One vector is turned by the same rotation once a tick. Each row is the vector after some number of ticks, and that number follows the row.
The counts run from 0 to 928.
[ 78 134 146  99 104 171 123 122 108 153 132 177 164 186 138 155 118  91
 116 147 142 136 173 150 140 142 127 100  90 143 116 147] | 308
[171 192 153 130 124 151 164 108 115 125 147 131 148 122 144 103 127 137
  97 185 146 146 114 119 153 167 172 103 105 150 142 155] | 382
[139 153 124 153 147 118 124 152 127  71 108 129 115 121 109 159 151  89
 121 106 108 102  57 106 176 109 166 109 107 108 132 125] | 409
[155 161 116 135 114 115 132  90 131 124 141 118 116 118 126 138 101 117
  62 182 148 167 136 106  88 166 175  95 116 127 158 129] | 680
[ 78 114 144 109 158 156 116 133 134 124  84 184 124 139 154 142 104 123
 108 177 137 137 166 139 128 155 175 106 129 144 161 119] | 893
[141 180 134 125  93 120 162 133 122 124 112  89 139 158 156 101 147 149
 107 160 134 149 114 118 126 169 157 109  96 137 154 195] | 721
[138 148 143  74 141 105 151 150 106 100 117 112  91 110 110 209 117 130
 129 110 159 155 128 108 139 147 152 158 130 102 107 123] | 777
[134 110 148 125 137 117 131 215 124 123 117 114  86  77  94 163  98 102
 167 131 163 108 143 138 148 131 130 128 148 107 108 100] | 916
[127 105 107 143 116 126 120 215 104 107 108 108 154 111 129 130 140 117
 170 123 137  94 130 123 189 145 154 123 116 152 111 119] | 874
[155 144  89  87 124 130 139 110  85 100 114 117 172 100 144 146 125 125
 104 159 141 137 192 131 145 170 138 151 104 159 134 162] | 601
[107 176 119  91 109 162  98 146  80 167 116 171 143 122 155 100 124 117
 132 147 135 146 134 155 160  94 158 108  98 108 147 155] | 768
[118 158 153 130 112 109 121 150  98 106 124 176 139 123 137 149 134 134
 111  76 117 145  81 131 134 174 171  74 131 133 119  93] | 611
[158 139 134 133 136 119 145 154  95  98  95 127  96 117 125 112 150 115
 103 154 156 108  85 139 172  96 170 136 113  81 167 110] | 547
[119 124 148 128 106 128 177 168 112  98 124 127 158 117 121 100 120 133
 123 199 161 113 123 138 155  99 169 114 118 138 164 160] | 506
[162 138 166 156 150 119 205 174 133 106 119 128 124 117 120 128 153  93
 105 153 113 105  87 140 131 132 125 124 116 177 165 163] | 163
[109 123 127 110 120 163 105 137 136 108 102 179 185 155 113 188 140 117
 106 161 154 151 149 159 120  96 126 110 133 109 139 107] | 185
[155 176 172 139 105 136 165 120  94 144 135 127 108  89 129 108 115  96
 129 149 145 121  91 142 183 138 142 137  87 103 134 143] | 84
[112 115 105 126 105  91 121 204 116 113  88  72 129 111  90 158 111  93
 143 131 137 106 137 125 141 143 103 154 142 139  87 121] | 576
[141 145 151 167 125 122 120 151 127  88 117 133 115 136 112 173 132  82
 106 107 104 120  56 115 170 107 160 102 106 112 132 115] | 408
[139 167 160 143  86 129 150 138 121 139 102  86 131 158 164 122 126 149
 122 161 123 148 110 125 131 189 149 110 106 140 150 186] | 720
[126  98 117 166 141  99 116 157 123 136  75 104 111 126 134 151 114 110
 117 174 124 137 170 137  75 166 114 109 118 122 179 126] | 758
[107 148 146 119 112 117 135 178  99 102 144 129 141 129 148 144 144 127
 169  70 127 127 119 111 153 137 164  69  87 121 110 153] | 150
[160 163 190 151 171 143 154 166 164 134  96  95 105 132 141 159 128  81
 110 165 130 137 102 120 135 129  89 125 141 105 127 110] | 160
[153 139 171 140 145 110 175 145 135 152  97 114  99 102 145 174 124 125
 116 160 172 170 117 123  98 168 118 153 106 106 170 130] | 298
[108 139 192 130 114 145 137 134 118  74 119 146 144 120 141 167 123 106
 152 100  89 117 133 134 172 146 154  69 120 137 116 157] | 489
[105 163  92 110 153 106  94 158  99 120 147  92 122  95  97 112  97  85
 146 136 120 101 165 104 141 145 135  77 114 118  79 126] | 494
[156 153 141 131 156 147 150 190 166 136  98  91 115 119 161 124 151  98
 146 122 102 125 153 132 116 146 109  95 130 148 147 189] | 921
[ 86 145 117 109 128 134 123 100 128 131 111 152 142 192 136 171 141  78
  95  98 138 141 160 126 124 165 122 102  76 119  98 137] | 310
[ 94 100 156 126 151 120 162 159 103  97 143 126 116 116  80 125  95  94
 133 187 157  82 159 127 138 122 152  97 117 118 123 105] | 711
[130  92 128 162 102 103 166 192 130  85 106 126 146 112  95 149 151 110
 136  92 150  88  96 146 160 148 155 114 126 148 113 119] | 872
[102 158 148 123  90 110 153 118 126 147  97 131 104 119 122 171 109 114
 122  96 122 143 117 136 140 219 140 139 102 161 113 171] | 856
[139 178 109 122  96 124 114 171 158 119 124 103 132 104 104 147 122 122
 129  98 169 140  92 106 175 158 164 124 139 122  68 117] | 656
[ 97 143  84 144 153 122 114 181 158 182 116 122 103 139 111 118 119  84
 111 174 169 141 140 104  89 120 140 101  95 106 138 137] | 294
[122 145 150 122 142 109 146 145 109 162 120 113  63 147 144 168  91  99
  87 166 134 162 108 101  93 159 144 135  97 128 152 130] | 637
[152 187 108 108  99 115 161 128 120 124 129 100 153 136 149  85 157 141
  95 157 152 149 123 119 129 150 160 106 100 135 151 194] | 722
[156 135 163 156 124 110 149 115 120 142 110  96  98  83 146 142  93  72
 103 157 101 137 169 138 103 174  97 123 108 128 158 149] | 420
[157 150 125  99 102 142 181 149 127 113 109 119 138 116 137 143 137 114
 107 158 148 133 119 142 175 119 149 189 110 160 157 189] | 302
[100 102 124 113 151 140 117 158 113 143 101 158 106 143 174 155 128 125
 142 142 141 146 188 129  99 138 158 101  91 122 184 159] | 554
[172 155 128 190 126  91 131 120 124 126 134 112 137  87 114 126 126  77
  76 152 122 143 105 137  93 137 120  83 105 107 155 111] | 543
[127 126 116 117 162 124 116 213 130 128 106  92 135  94 143 115 125 128
 176 155 142 116 190 126 115 130 123  90 142 110 134 135] | 75
[148 150 132  78  87 147 139 187 115 112  87  87 141 130 145 173 138 132
 139 122 156 148 139 148 173 115 122 169 149 124 106 149] | 440
